Each path below is one point turned by a fixed rotation once a step. After each direction that follows a path, write how fast that rotation turns it, in deg/step (0 if it stays still).
Each turn is a multiple of 5 degrees from 10 to 175, or 0.
Each row of a path follows its step; steps can be skipped.
path 1
step 0: [-2.29  1.57  1.98  2.41 -0.16 -2.38 -2.31  0.97  1.43 -1.20  0.87  2.09
  1.17 -0.99 -3.88  1.33  0.00 -0.75 -0.17  2.36 -2.13  1.39  1.37  2.25
 -1.85  1.00 -1.50 -0.86  2.87  0.74  2.67  0.49  0.36 -0.34 -0.03  0.95
 -1.98  1.98]
step 1: [-1.96 -1.24  2.25 -0.39  2.63 -1.65 -0.23 -1.97 -1.85  4.21  1.45  0.77
 -0.94 -1.43 -2.84  1.87  0.70  0.67 -2.11  2.10 -0.23 -1.14 -1.29  1.32
 -1.40  2.80 -0.12 -0.79 -1.27  1.51  0.74 -1.24 -2.84  0.01 -2.84 -0.14
 -0.47 -0.32]
step 2: [-0.84  0.96  0.05 -0.62  0.80 -3.34 -2.23  2.71  2.25  2.39  0.54  1.83
  0.44 -4.33 -2.97 -0.94  2.61  1.08  0.19  0.90 -0.44  1.23  2.43  1.77
  1.52 -1.49  0.45 -0.87 -2.09  1.69  0.59 -0.18 -0.19  0.78 -0.23  1.00
 -1.19  2.38]
step 4: [ 1.79  0.15 -0.49 -2.69  1.44 -0.92 -1.28 -0.11 -0.74  1.56 -0.06  1.22
 -0.24 -2.85 -2.36 -2.25  2.09 -1.38 -1.38 -1.15  0.53 -0.35  0.34  3.41
 -2.79  1.70 -2.37  0.69 -1.29  0.78  2.81  0.85  0.78  3.64 -1.24  0.81
 -1.84  1.83]
step 5: [-2.24 -2.49  0.86 -2.20  0.69 -4.32 -0.52  1.62  0.00  2.58 -0.04 -0.45
 -0.58  1.87 -0.87  0.04  1.11 -0.62 -3.00 -1.50 -2.41  0.05  1.09  1.43
 -1.70 -2.81  0.41 -0.46  2.86  1.64  1.38 -2.42 -0.38  0.75  0.35  0.40
 -0.93  2.45]
step 6: [-3.96  3.87 -0.18 -1.51  2.01 -1.80  1.30 -0.28 -0.07 -1.55  0.31  1.48
 -1.56 -2.42 -2.48 -0.94  0.73  0.49 -1.47 -0.24 -0.71 -0.29  0.25 -0.24
 -4.42  0.57 -2.22 -2.01  1.19 -0.23  2.42  0.12  0.37  0.61 -1.88  0.87
 -1.38  0.97]
step 7: [-1.00 -0.97  1.64  1.11  1.70 -2.89  0.80  0.08 -4.28  2.32  0.60  1.23
 -0.36 -1.33 -1.00  2.23 -0.91 -0.45 -2.65  1.47  1.23  1.83  2.90  2.27
 -1.41  0.18  2.62  0.33  0.44  1.87  2.99 -0.35  0.66  1.14 -0.78  0.97
 -0.91  2.04]
step 8: [-3.30  0.66  0.68 -0.12  0.16 -3.16  0.15  0.98  0.89  2.64 -1.01  0.15
 -2.90 -0.71 -3.47 -2.03  2.03 -0.40  0.62  2.42 -1.26  2.17 -0.32  1.20
 -0.07 -0.01 -0.35 -2.48  1.20  1.49  0.28  2.93 -0.44  0.55 -3.48 -0.01
  0.97  1.57]
step 9: [-1.04  3.04  1.41 -3.38  2.83 -0.66  0.28 -0.92 -0.26  1.80 -0.06  1.03
  0.23 -1.06 -2.42  1.35 -0.79 -2.22 -3.80  2.99  0.66 -1.08  1.49  1.56
  2.73  0.44  0.27 -2.73 -0.51  1.09  1.09 -1.42  0.75  0.74 -0.12 -0.68
 -1.20  2.25]
step 10: [ 1.28 -1.72  2.23  0.14  0.24 -1.75 -1.82 -0.52  0.55  1.33 -1.66  2.42
 -1.92 -1.64 -4.68 -0.82  1.47 -1.65  0.22  0.76 -2.47  0.69  0.88  2.30
 -0.62  1.65 -0.87 -1.08  1.84  0.65  2.62  1.83  0.93 -0.72  1.79  2.23
 -2.20  1.17]
[-0.84 -0.07  0.11  1.10 -0.01 -0.21  0.54 -0.29  0.52 -0.08  0.68 -1.02
 -0.96 -0.66  0.26 -0.48  0.43  0.42  0.44 -0.06  0.64  0.56  0.66 -0.16
  0.74  0.42  1.26 -0.07 -1.10  0.64  0.77 -0.54  0.61 -0.07 -0.73 -0.86
 -0.66 -0.69] | 65
[ 0.16 -0.23  0.84  0.41 -0.06  0.57 -0.01 -0.10  1.07  0.54  0.32  0.83
  1.13 -0.45 -0.74 -1.08  0.16 -0.02 -0.03  0.48 -1.07 -0.75 -0.23  0.39
  0.45  0.60  0.79  0.21 -0.94 -0.22 -0.42 -0.18 -1.32  0.09  1.15 -0.39
 -0.44 -0.47] | 40
[-0.87  0.52  0.23 -0.03  0.21 -0.63  0.79  0.59 -0.71 -0.92  0.15 -0.35
  0.17  0.65 -0.25 -0.46 -1.52  0.38  0.25  1.07 -0.42  0.93  0.62  0.56
 -0.38  1.14  0.78  0.26  0.35 -0.78 -0.20  0.15 -0.65  0.45 -0.12 -0.32
  1.02  0.32] | 45
[ 0.35  0.50 -0.75 -0.48 -0.84 -0.33 -0.22  0.34  0.02 -0.17 -0.09  0.58
 -1.09 -0.61 -0.82 -0.77 -0.79 -0.06 -0.66  0.30  1.27  0.09 -0.25 -1.07
 -0.25 -0.10 -0.89  0.25 -0.32  0.33  0.45  0.05 -1.33  0.57  0.14 -0.81
  0.25 -1.19] | 155
[-0.37  0.38  0.56  0.26  0.38  0.57  0.48  0.78 -0.72  0.68 -0.73  1.15
  0.39 -1.26  0.93  0.13  0.47  0.52  0.09  0.65  0.73  0.96 -0.66 -0.15
  0.62 -1.11  0.70  0.02 -0.31 -0.08 -0.44  0.85 -0.59  0.00 -0.86  0.34
  0.55  0.08] | 65
[-0.50 -0.21 -0.81  0.65  0.67 -0.49 -0.48 -0.14 -0.88 -0.73 -0.42 -0.11
  0.00 -0.21 -0.69 -0.06  1.19 -0.39 -0.55 -0.15  1.26 -1.03  0.36  0.69
  0.92  0.03  0.39  0.56 -0.38 -1.23  0.10 -0.36 -0.08  0.45  0.77  0.81
  0.91 -0.08] | 140
[-1.00 -0.73 -1.17  0.10  0.34  0.45 -1.23 -0.85 -0.27 -0.16  0.59  0.29
  0.40 -0.38  1.05  0.42 -1.28 -0.51 -0.63  0.20 -0.66  0.12 -0.32  0.08
  0.74 -0.64  0.33 -0.12 -0.06  0.67  1.00 -0.02 -0.34  0.36  0.48 -0.85
  0.43  0.72] | 170
path 2
step 0: [-3.18 -0.69 -0.60  0.74 -4.04  0.16 -0.19  1.23  0.04  0.02 -0.08  4.26
  0.19 -0.42  1.21 -1.22  1.70 -6.24 -1.82 -1.51 -0.25 -1.59  3.85 -1.58
  0.83 -2.47 -2.59  1.66 -0.82 -0.10 -1.78  2.85 -1.90  2.22 -0.24 -2.61
 -0.68 -0.28]
step 2: [ 3.64 -2.50 -0.82 -0.18 -1.83  0.80  0.19  1.66 -3.02 -0.49 -2.99  3.29
  2.64  2.39 -0.82  0.54 -0.58 -5.87  2.41  0.99 -2.15 -1.32 -1.62 -1.08
  1.07  0.77 -0.93 -0.22 -2.87 -1.05 -0.82  1.10  2.39  0.97 -0.97 -4.48
  0.46 -0.50]
step 3: [-0.27 -0.61 -1.48 -1.80 -0.34 -2.51 -2.74 -3.14 -0.14  0.13  1.42 -1.13
  2.33  2.28  1.35  0.28  3.91 -2.60 -0.58  1.29  1.26  1.61  1.58  1.25
 -2.76  4.84  0.49  3.32 -1.66 -3.77 -0.34 -2.73 -0.61 -1.29 -3.15 -1.64
  0.81  0.77]
step 4: [-1.08  1.92 -2.83 -2.65 -2.40  1.41 -0.60  2.07 -0.37  0.36 -3.56  2.93
  1.44  1.82 -2.33  0.02  2.36 -1.71  2.84 -6.49 -1.39  0.67  0.66  2.55
  0.48  1.45  0.96 -0.70  0.36 -0.73 -0.81  1.11 -1.43  2.98 -2.65 -1.96
 -0.44  0.81]
step 5: [-2.00  0.94 -0.04 -3.09 -2.79 -1.62 -2.79 -0.77 -0.57  2.03 -1.08 -2.94
 -1.80  5.11  0.85 -0.76  3.40 -1.82 -2.46  1.83 -0.88 -3.99 -0.37 -0.66
 -2.49  0.20 -3.23  1.39  0.88  1.36  1.69 -0.21 -2.72  2.25 -1.84 -1.15
  1.16 -0.48]
step 6: [ 1.42 -0.66 -1.75  2.96 -2.50  1.18 -3.05 -1.34 -3.64  0.31  1.73  3.01
  0.14  0.49  0.92 -0.81  0.01 -4.18  2.20 -3.78 -4.03 -0.67  2.41 -1.20
  0.29 -0.80  0.24 -0.41  1.89  1.75  0.25 -2.23 -3.55  1.04  0.07 -3.07
 -2.16 -1.26]
step 7: [-4.15 -3.62  0.84 -1.20 -1.16  1.31 -1.95 -2.72 -1.96  0.96 -0.68 -0.37
  3.93  2.30 -0.55 -0.04  0.16 -3.77  0.93  3.69 -0.69 -2.81  2.87 -2.00
  0.85  2.39  1.38  2.75  0.14 -1.89  1.63  2.37 -0.49  2.50 -0.41  1.81
  1.69 -0.54]
step 8: [ 3.55 -1.82 -1.69 -0.19  0.46 -0.60 -2.43 -0.38 -2.87  0.74 -1.69 -0.75
  1.47  4.01 -2.51  1.56 -1.44 -2.79  5.09 -1.26  0.53  1.25  1.50  1.63
 -3.78  2.94  1.33 -3.55 -1.58  0.84 -0.74 -0.75 -1.29  0.42  1.33 -2.69
  0.80 -0.49]
step 9: [-0.94 -1.57  0.66 -2.13 -0.96  0.80 -2.32 -2.16  2.56 -1.11 -0.45  0.37
 -0.41  4.73  1.99  3.48  1.11 -4.77  0.52 -0.06  0.70  0.10 -2.03  0.29
  1.31  0.46 -0.73 -0.17 -1.49 -4.97  1.13 -1.43  0.15  3.30 -4.68  0.10
 -0.43  0.90]
step 10: [-3.98  0.68 -1.52  0.08 -0.94 -0.93 -0.09  0.25  1.06  2.46  0.55  1.59
  0.54  2.38 -0.95  0.17  4.99 -2.44  2.24 -3.47  2.27  1.36  3.72  2.05
 -3.52 -0.26 -0.29 -1.57 -0.23  0.48  0.07 -2.28 -4.99  0.52  1.50 -1.33
 -1.28  0.06]
[ 1.92  0.20  0.22  0.04  0.72 -0.77 -0.51  0.90  0.39 -0.01 -0.19  0.00
 -0.34  0.70  0.87 -0.20 -0.23 -0.28  0.27  0.87 -0.37 -0.38 -1.66 -0.49
  0.23 -0.18 -0.60 -0.50 -0.38  0.58  0.46 -0.49 -0.95  0.52 -0.18 -0.16
  0.55  0.09] | 110
[-0.14  0.07  0.08 -0.31  1.06 -0.33 -0.99  0.32 -0.53  0.40  0.30 -1.04
  0.35 -0.79 -0.23  0.30 -0.67  0.01 -1.09 -1.22 -1.81 -0.31  0.20  0.23
 -0.42  0.00  0.00  0.62  0.83  0.46  0.87  0.46 -0.07  0.71 -0.16 -0.08
  0.49  0.37] | 45
[-0.25 -1.06 -0.31 -0.53  0.25  0.49 -0.30  0.16  1.60  0.07 -0.84 -0.45
  0.50 -0.43  0.78 -0.10  0.07  0.55  0.15 -0.28  0.34  0.64 -1.09  1.32
 -1.19  0.59  0.04 -0.16  0.02 -0.59  0.00 -0.03  0.16  0.48 -0.33 -1.10
 -0.81  0.38] | 65
[-0.02  0.46  0.28  0.28 -1.14 -0.82 -0.25 -0.18  0.19  0.07 -0.68 -0.12
  0.86  0.00  0.27  0.59  1.20  0.52 -1.11 -1.23 -0.06  0.27 -0.42  0.27
 -0.06 -0.35 -0.71 -0.90 -0.32  0.23 -0.92 -0.74  0.01  0.82 -0.02  1.48
  0.19 -0.39] | 65
[-0.72 -0.05 -0.37 -0.17  0.19  1.01 -0.74 -0.99 -0.48  0.47  0.62 -0.58
 -0.14  0.76  0.54 -1.03  0.03  1.13 -0.56  0.69  0.06  0.40 -0.02 -0.19
  0.69  0.46 -0.72 -0.14 -1.14 -0.03  0.52 -0.46  0.44  0.40 -0.50  0.57
  0.46  1.45] | 175
